In the data rows, the value 128 means zero.
Here are some points, one per row:
[169  82 127 139 119 135 168  65  85 127 152 176 138 120  97 107  45 123
 114 141 151  89 208 139 115 167 133 117 148 199  99  81 131 108 178 130
 113 186 120]
[125  90 161  98  94  71 107 154 116 153 128 113  97 120 127 129 148 127
 109 118 132 113 164 117 104 153 130 139 129 113 166 137 121 125 127  77
 120 122 142]
[174 117  53 138  98  46 181  91 140 111 153 123 159 181 140 129 103 133
 167 138 141 139 126 171 153 131 143 160  92 122 103 143  69 115 110 179
 154 204 180]
[132 123  91 123 136 151 149 127 115 114  97  89 142 153 145 153 139 129
  93  86 141 103 185 136  97 173 101 177  96 132 143 152 168 134  76 165
 125  81 156]
[145  56 195  73 105 103 176 151 193 152 148 106 143 132 152 117 150 132
 155 111 143 126 184 137 123 114 117 110 163 157 160 156  81 180 185  53
 173 131 177]
[116 158 157 158 125 131 117 146 120 138  94 130  98 115 115 153 145 148
  89 115 106  93 177  85 128 124 183 120  73 154  96  92 169  99  92 131
 126 125  82]
[118 113 148 134 140  87 102 136 132 131 154 127  71 110 121 161  96 138
 103 153 117 110 165 134 118 156 132 130 108 103 108 112 116 150 140 112
 137 126 121]
[ 73 169 129  76 100 197  62  42 120  96 146 170  73 125 157 122 132 183
  98 162 166 197 148 170 173 126 147 114 122 162 160  77 211 125 123 174
  61  86 133]
[108 152 136  60 118 133 142 201 167 118 104 142 112  55 152 104 122  86
 106 167  79 106  79  73  74 127 102  79 208  78 144 135 107 125 164  63
 131  84  68]
[127  78 131 121 149 114  86  93  66 103 120  90 158 163 102  97 154 106
 116 118 120 159 100 115 103  91 100 185 172 149  98 169 159  80 101 181
  87  61 123]
[141 167 160  78 158 160 119  80 207 125 126 139 120 113 135 108 114 196
 108 174 154 145 133 133 169 113  92  97 181 177 147 145 124 124 157 107
 127 144 173]
[150 168 102 121 134 143  92  92  59 165 166 162  98 151 111 123 126 124
 104 166 115 146 105 136 150  78 175 116 150 156 100 113 153  93 121 151
  87 127  62]
[159 158 135 153 138 144 134 140 118 160 120 148 100 107 126 169  76 111
 118 133 132 146  95 133 132 140 155 163 135 120 114 119 181  99  29 128
 149 132 147]
[125 149  63 136 114 108  51  92 111 134 199 108 111 112  98 134 113 174
 138 125 103 106 143 140 120 164 173  79  69 103 122 127 122 158 120 126
  57 147  90]
[ 79 130 121 122 165  92 139 178 117 137  90  70 191 160 155 148 189  81
 110  71  70  75 107 149  86 154 110 117 161  65  85 147 121 151 122 139
 183  99 137]
[ 86 119 155 130 140 170  90 125 127 107  95 141 164 138 118 148 130 196
 127 152 120 150 103 107 204  67 128  94 127 162 129 118 163 140 140 143
 117 151 123]
[137 135 121 100  85 202  91  58 110  98  81 146 122 186 164 156 160 192
 131 174 138 139 125 134 114 108 111 171  28 126 150 117 168 162 123 165
  88 107 109]
[ 85 139 121 141 122 152 107 147 162 149 131 109 166 139 188  65 147 106
 115 116 161 140 124  94 156 115 112 107 172 123 116 102 168  96 108 143
  91  99 135]
[205  83  65 146 117  98 160 140 145 128  95  89 102 157 114 133 126 127
 191 140 168 155 152 137 146 160 175 175 101 160 133 138  59 201 117 111
 148 181 158]
[ 96 117 111 110  75 162 146 154 189  95  58  97 152 171 139 132 167 122
  89 142 135 153  96 103 151 160 131 102 167 128 138  99 138 137 106 161
 102  97 133]
[139 139 170 126 163 188 139 173 144 100 125 103 151 101 158 124 168 125
  91 151 120 162  91 138 160 123 115 125 161 134  90 129 220  89 117 109
 163 106 143]
[ 75 220  42 150 111 108 145 140  60 116 147 150 125 168 133 134 148 126
 111 113 142 111  67 119  87 126 145 131 141 119 128 123 120 103  99 148
 109 113 110]
[119 131  75  36  97  71 154 162 141 111 164 107 172  43 109 106 122  92
 118 105 130  61 121 108  32 148 153  42 177  79 163  99  65 103 146  61
  69 102 108]
[174 143 129 100 172  90 140  97 111 128 124 167 122 126  94 120  60 166
 122  95 160 142 116 138 207 114 147  94 117 181 115 145 182 121  60 135
 162 148 112]
[145 129 133 136 118 115  97  94 143 112 128  80 110 136 107 162 116 127
 117 157 117  82 189 100 132 138 154  93  84 131 137  77 128 102 144 109
  85 133 135]
[116 151  84 144 155 136 131 141  96 112  99 126 143  95 114  91 145  88
 139  93  89 100 115 114  99 112 128 147 166 139 117 186 123 150 118 125
 107 124 150]
[ 94  81 154 127 161 126 131 178 135 135 127  80 163  99  90 139 139  92
 113  74 108  61 161 161  79 171  98  87 132 108 163 123 115 147 129 103
 150  87 126]
[165 109 162 116 131 136 112 160 116 148 127 154 102 155  92 123 112 125
 166 133 144 173 146 127 171  92 130 149  87 147  82 117 120 129 112 123
 203 155 164]
[144 145 101  49 115 181 133  48 150 109 114 121 154 128 178 165  92 170
 120 156 114 139 185 117 106  79 116 118  84 123 140 102  63 162 176  92
  51 147  89]
[146 124 107  99 123 102 127 112 111 126 122 183  99 125  80 100 116 111
 156 120  97 198 136 172  83 178 137 134 124 155 143 123  82 136 151 143
  61 116 103]
[162 136 108 174 128  81 110  57 109 138 215 117  62 109 113 192  95 163
 175 134 136 109 193 195 138 190 139 135  11 102 100 112 153 151 138 119
 135 137 122]
[130 166 134   0  72 148 149 168 149 145 179 150  90  62  89 135 121  92
 106 131 143  96 137  94  95 149 145  20 145  85 169  84 119 129 131  80
 110 120  76]
[ 78 148 118 153 138  98 170 130 112 149 141 156 135 169 132  96 114 102
 144 135 142 130 126 132 138 117 132 116 141 121  85 142 116 114 111 187
 160 144 131]
[179  94 131 180 190  87 104 176 109 136 137  84 170 179 121 211 149 117
 168  63  93 120 126 109 143  95 134 115 141 107 154 130  65 119 133 145
 175 180 136]
[ 80  83 129  47 104 135  94 130 125 161 167 162  51  67 104 126  87 115
 148 153 112 209 136 121 122 163 136 124 119  95 136 135 142 138 110  39
  67 143 118]
[ 89 157 126 156 143 149 141 209 118 136  94 118 165 179 191  85 191  79
 117  74 120 138  69 107  95 144 108 125 131  98 116 141 165 109  84 168
 158 103 158]
[ 61 125 128 108  89 161  99  72 123 133 167 148 100 130 152 122 114 140
 146 122 137 153 153 198 159 152 124 119 143 125 120 115 136 128 144 127
 128 123 136]
[124 126 169 140 140  68 123 178 143 110 130  56 199  86 111  91 130 144
 152 112 154  76 108  57 110 118 113 102 137  91 121 130  77 160 117 118
 108 122 122]
[120  72 161 197 139 116  99 155  52 129 104 132 101 121  67 124 144  53
 126  95  85  62 154 118  75 129 111 193 126 123 126 128 105 126 123 120
 143 137 114]
[174 102 128 130 123 138 131 139 152 164 122 201 103 182 135 139 124 153
 125 104 148 160 141 143 189 100 159 151 156 121  92 128 146  90 143 131
 193 189 145]
[145 120 127 160  87 100 155  93 154 127  67 131 114 208 121 161 154 130
 136 162 142 140 128 139 167 131 153 161  63 166 116  62  91 114 112 137
 109 141 136]
[ 91 179  98 114  93 143 153 110 171 124 128 120 155 155 124 134 131 176
 107 130 139 131 104 133 157 147 136 116  99 114 135  72 139 133 127 144
 127 134  99]
[190  78 188 207 149 142 158 116  94 112 101 166 118 110 115 150 106  76
 119 154  92 101 135 100  73 119  90 129 128 154 124 144 114  72 143 125
 114 162  92]
[126  67 205 175 214 116 152 192 117 108  83  44 179 145 145 153 184 161
 104  84 107 137  91  86 149  70 109 124 122 170 131 134  75 134 123 123
 117 111 154]
[ 92 102 141 157 119 100  96 200 153 116 156  92 173 110  89 142 133 123
 121 137 143 142  78 105 124 159 119 150 121  91 148  94 124 113  94 130
 117 125 131]
[128  93 101 160 162 121  78 128  80 135 134  97 187 133  99 115 150 121
 144 104  87  83 124 132 104 102 118 158 134 143 112 149  79 163 119 148
 111  89 104]
[165 116 142 169 133 168 150  72 127 130 120 117 120  99 129 123 170 151
 164 117 100 122 163 131 140  54 104 177  88 168 154 152 114 121 130 136
 159 117 134]
[150  86 114 127 151 140 133 113 154 116 185  97 169 170 124 153 164 128
 148 159 125 170 138 145 160 140 112  61 100 118 142 127 102 129 147 146
 192 152 150]
[138 111 162 147 128 149 137 102 118 146 105 144 169 171 146 104 146 108
 116 158 133  94 141 116 123 141 132 122 178 159 149 148  96  82 160 174
 156 127 130]
[122 120 111  87 103  99 115  89 130 146 174 212  58 137 104 143  98 127
 145 155 171 155 114 178 201 154 106 110 160 117 117 132 155 120 212  94
 176 164 112]
[ 85 194 102 107 147 142  64 130 133 126 138  88 158 144 131  87 174 115
 147 142 101 115  46  91 120 101  97 100 158  85 164 163 120 161 162 103
  97  99  94]
[133 152 114 132 128 134 116  81  59 118 107 154 109  99  88 117  88 104
 132 172  87  97 109  78 100  78 169 103 124 137  99 167 124 153  90 187
 110  91  74]
[132 106 112 206 178 145 126  88  95 140  79 103 129 128 127 144 119 138
 140 114 109 113 143 158 145 156 116 158  99 171  98 160 161 131 153 199
 128 130 165]
[135 138 103 101 153 105 138 139 113 131 150 136 129  82 125 127 120 115
 131 101 149  41 175 143  87 137 127  92 123 162 146 152 117 124 132 100
 139 106 104]
[101  94 122 131 119  82 127 180  99 167 150 122  94  95  94  93 152  75
 136  86  93 106 167 137  57 181 153 159  92 112 147 167 133 169 128 110
 108  86 159]
[106 169 128 120 173 193  92  35 146  95 134  78 138 126 163 147 192 182
 118 105 147 127 110  96 144  89 113 125 164 158 139 185 103 152 166 107
 111 106 109]
[197 108 107 168 172 224  81  70 125 141 110 140 104  72 104 128  99 173
 126 121 131 184 164 127 198  74 149 125 147 158 109 155 149 152 136 123
 129 145 107]
[133 110 110 124 112  89 148 173 125 133 109 152  97 151 137 116 120  85
 116 115 104 113 135 139  72 158 124 108  99  95 145 132 104 109 107 115
 131 117  90]
[125 193 102  99 109 117 116 152 160 110  61  93 210 170 186 158 120 173
 141  77  93  76 119 165  61 155 146 161 152 102 121 110  79 186 117 138
 100  50 172]
[119 191 161 100 120  77 109 216 170 134 120 103 139 149 185  99 158 134
 126 116 146 147 119 160 146 124 138 137  87 124 147 137 133 129  71 131
 165 123 156]
[160 110 108 118 119 130 115 151 152 143 143 175 132 101  88 163  91 110
 143 155 114 183  93 150 179 108 144  67  99 151 111 129 192 141 120  82
 109 111 120]
[122 148 163 116 121 117 114 103 115 157 154 143  98  74 146  68 114 160
 102 139 163 119 150 127 153 127 158 107 133 120 131 142 181 112 117 115
 124 146 112]
[122 168 123 124 143  76 161 194 177 107 124 113 158  67 126 104 104 132
 139 145  90 162  65  90 111  84 123 130 189  61 136 117  88 114 133 113
 154 153 156]
[102 108 137 169 120  94 145 151 140 112 232 144  66  60  80 109 110 167
 107 133 176 127 174 164 184 166 103 165 109 143 129 117 165  90 138 115
 163 202 177]
[102 130 148 134 117 104 132 218 145 120 117  55 176 160 115 159 149 137
  97  94 154 119 117 144  71 198 139 129 112 112 153 107 127 157 102 125
 107  94 178]
[168 118 135 140 128 133 149 124 137 128 167 142 172 178 122 134 155 161
 114 138 169  94 143  85 150  85 141 113 146 141 106 131  74 169 194  86
 133 185  97]
[120 133  62 150 133 158 121 102  42  91 166  98 171 119 100 117 151 148
 166 133  76 105 115 118  77  71 125 164  91 147 115 162  89 148 107 197
  58 129  67]
[142 132 166 131 134 119 118  90 112 138 119 155 106 104 117  96  87  93
 149 107 143 124  97  69 121 146 114 155 155 141 117 130 161  89 120 119
 118 130  98]
[ 79 126 112 120  93  85 151  92 171  85 200 126 135  90 109  87 113 138
 124 203 163 120 153 106  99 201 111  94 122 101 178 129 117 174 198 113
 135 196 103]
[139 172 104  58 116  70 142 150 124 115 144 162 151  91 114 140  79 158
 170  89 105 125 138 171 127  85 157 173 121 126  97 112 107 168  93 102
 125 124 162]
[ 97 146 157 173 135 141 100 195 130 149 145 131 108 131 124 103 159  89
 146 142 124 157  90 110 156 133 140 146 186 104 143 127 193  59  86 162
 169 123 161]
[134 109 100 113  49 112 135 127 145 111 159 163  74 123 157 121 126 107
 135 181 128 114 164 126  89 175 124 152  94 104 121 106 111 110 160 116
 126 159  98]
[155 110 170 129 141 164 125 159  76 144  68 123 169 193 150 167 117 142
 138  93  73 111 163 161  88 107  97 169 135 140 112 178  88 174 171 155
 146 116 145]
[ 74 129 141 108 114 119 140 169  90 186 198 153 141 115 109 143  79  76
 131 123  85  75  95 109  63 170  98 127 214  54 123 112 144 123 162 106
 124 169  88]
[164 142 148 128 135 127 180  51 123 119 151 125  90 127 139 141  84 119
  93 150 143 101 185 133 164  99  96 134  49 156 140 116  70  87 187 128
 127 135 128]
[ 98 145 188 144 133 141 114 167 150 120 158 174 102  39 116  40 164  92
  80 120 138 140 105 123 150 144 150  94 213 136 141 163 190  79 140 114
 161 120 148]
[ 98 163  81 100  76  87 137 172 137 161 208 159 123 145 107 121 114  83
 112  99 153 101 135 125  98 170 139  83 174  60 141 119 119 122 152  95
 171 167 113]
[179 108 145 164 132 201 177 114 108 140  95 146  98 196 152 140 116 129
 105 141 125 112 142  54 173 131 138 135 156 145 128 128  93 113 161 154
 129 147 112]
[141 102 130  99 108  76 154 145 212 114  90  73 203 153 151 156 140 140
 179 124 115 201 126 208 110 181 156 155 100 118 116 135  55 156  89 140
 141 126 196]
[183  74 171 186 156 136 141 139 144 131 116  93  92 136 131 135 109 137
 125 119 137 142 132 153 101 152 118 149  44 142 115 105 163 124 120 108
 120 105 143]
There is one direction along which these points spread out most. Take the direction at right angles to it along which they spread out most. Go by this last direction. Where along it does each point below lie, from 0 to 99? The average is 50, and the first point in the table lies past the average. One standard deviation of the points above along it is 16.
[166 116 147 134 120 157  98 120 129  95 130 160  96 113 151 147 109 155
 153 112 153 151 157 171 172 139 130 143  68 169 132 112 126 126 133 181
 113 110 193] 39
[106 170 187 136 144 248 101  92 110 100   0 140 173 205 188 132 187 146
  63 139 189 214  27  99 232   0 130 131 208 123 144 116 183 106  84 148
 146 102 179] 16
[123 119 139 119  79 123  69 112 120 156 149 221  78  53 104  86  97 104
 133 172 125 118 184 106  93 166 159 144 156 162 155 123 159 103 109 116
  75 105  87] 78
[115 157 126 159 166 130 132 102 150 129 140 151 114 122 116  98 120 104
 136 112 131 122 103 125 131 100 167 118 167 131 124 176 159 118 120 112
 119 148  92] 54
[138  91 129 174 153 175  98 147 118 115 154 103 113  88 147 139 173 131
 103 131 104 176  95 130 183 109 113 132 145 107 155 160 166  94 134 106
 202 142 101] 45
[169 113 161 104  91 164 164  71 184  91 104 145 106 102 149 177 125 152
 125 141 116 141 151 159  94 121 110 116  75 148 146  83 101 151 172 125
 116 129 138] 50
[ 89 174 125  64 121 108 154 126 160 115 101 133 143  97 138 133  90 148
 105 153 139 141  80 126 104 112 111 116 150  73 121  98 133 110 158  79
 119 122 135] 67
[116 155  94 171 102 108 152  53 136 144 137 160  57 147  93 120 112 141
 149 144 164 163 132 191 134 190 146 150 120 130 126 117 149 139  91 155
  88 142 127] 55
[107 153 119  80 122  93 181 160 170 155 193 192  83  72  99  77  99  67
 154 161 161 143  95 103 137 133 123  52 161 107 145 139 152  96 164 113
 183 155  81] 90
[152  92 145 145 146  77 132 128 117 111 109  95 136 140 148 154 105 127
 166 102 170 128 133 146 133 137  91 172  40 128 120  97 132 155 107 127
 140 119 182] 32
[143 124  77 113 117 126 167 176 182 146  56  69 169 176 223 127 161  98
 157 101 132 114 138 186  95 169 121 157 140 112  87 110 110 171  98 148
 163  70 213] 26
[162 114 100 187 167 162  94  81 113 110  95  87 118 129 149 167 171 150
 127 118 146 132 110 115 158 112  78 159 100 136 151 131 129 132  99 133
 109 107 136] 26
[ 80 156 129 187 162 137 140 152  75 188  87 145 126 144 118 139 157  64
 108  83 125  93 102 107  85 140 156 122 142 106 119 164 199 119 127 147
 115 108  67] 45
[113 101 146 156 156 166 144  88 110 146 131 108  81 147 174 140 127 207
 129 129 125 134 146 167 182  66  81 180 118 180 138 167 141 135 163 123
 144 123 145] 31
[ 91 202 139 120 139 172 163 143 128 128  37 130 196 200 168 122 123 123
 127 150 117 165  26  77 162  48 100 167 173 123 109 116 170 126  83 206
 170 122 166] 21
[162  60 117 117 109 138 157 119 134  95 113 139 153 131 106 119 126 140
 145 180 138 160 132  87 163  83 115 141 122 169 109 124  72 144 141 144
 137 154 105] 41
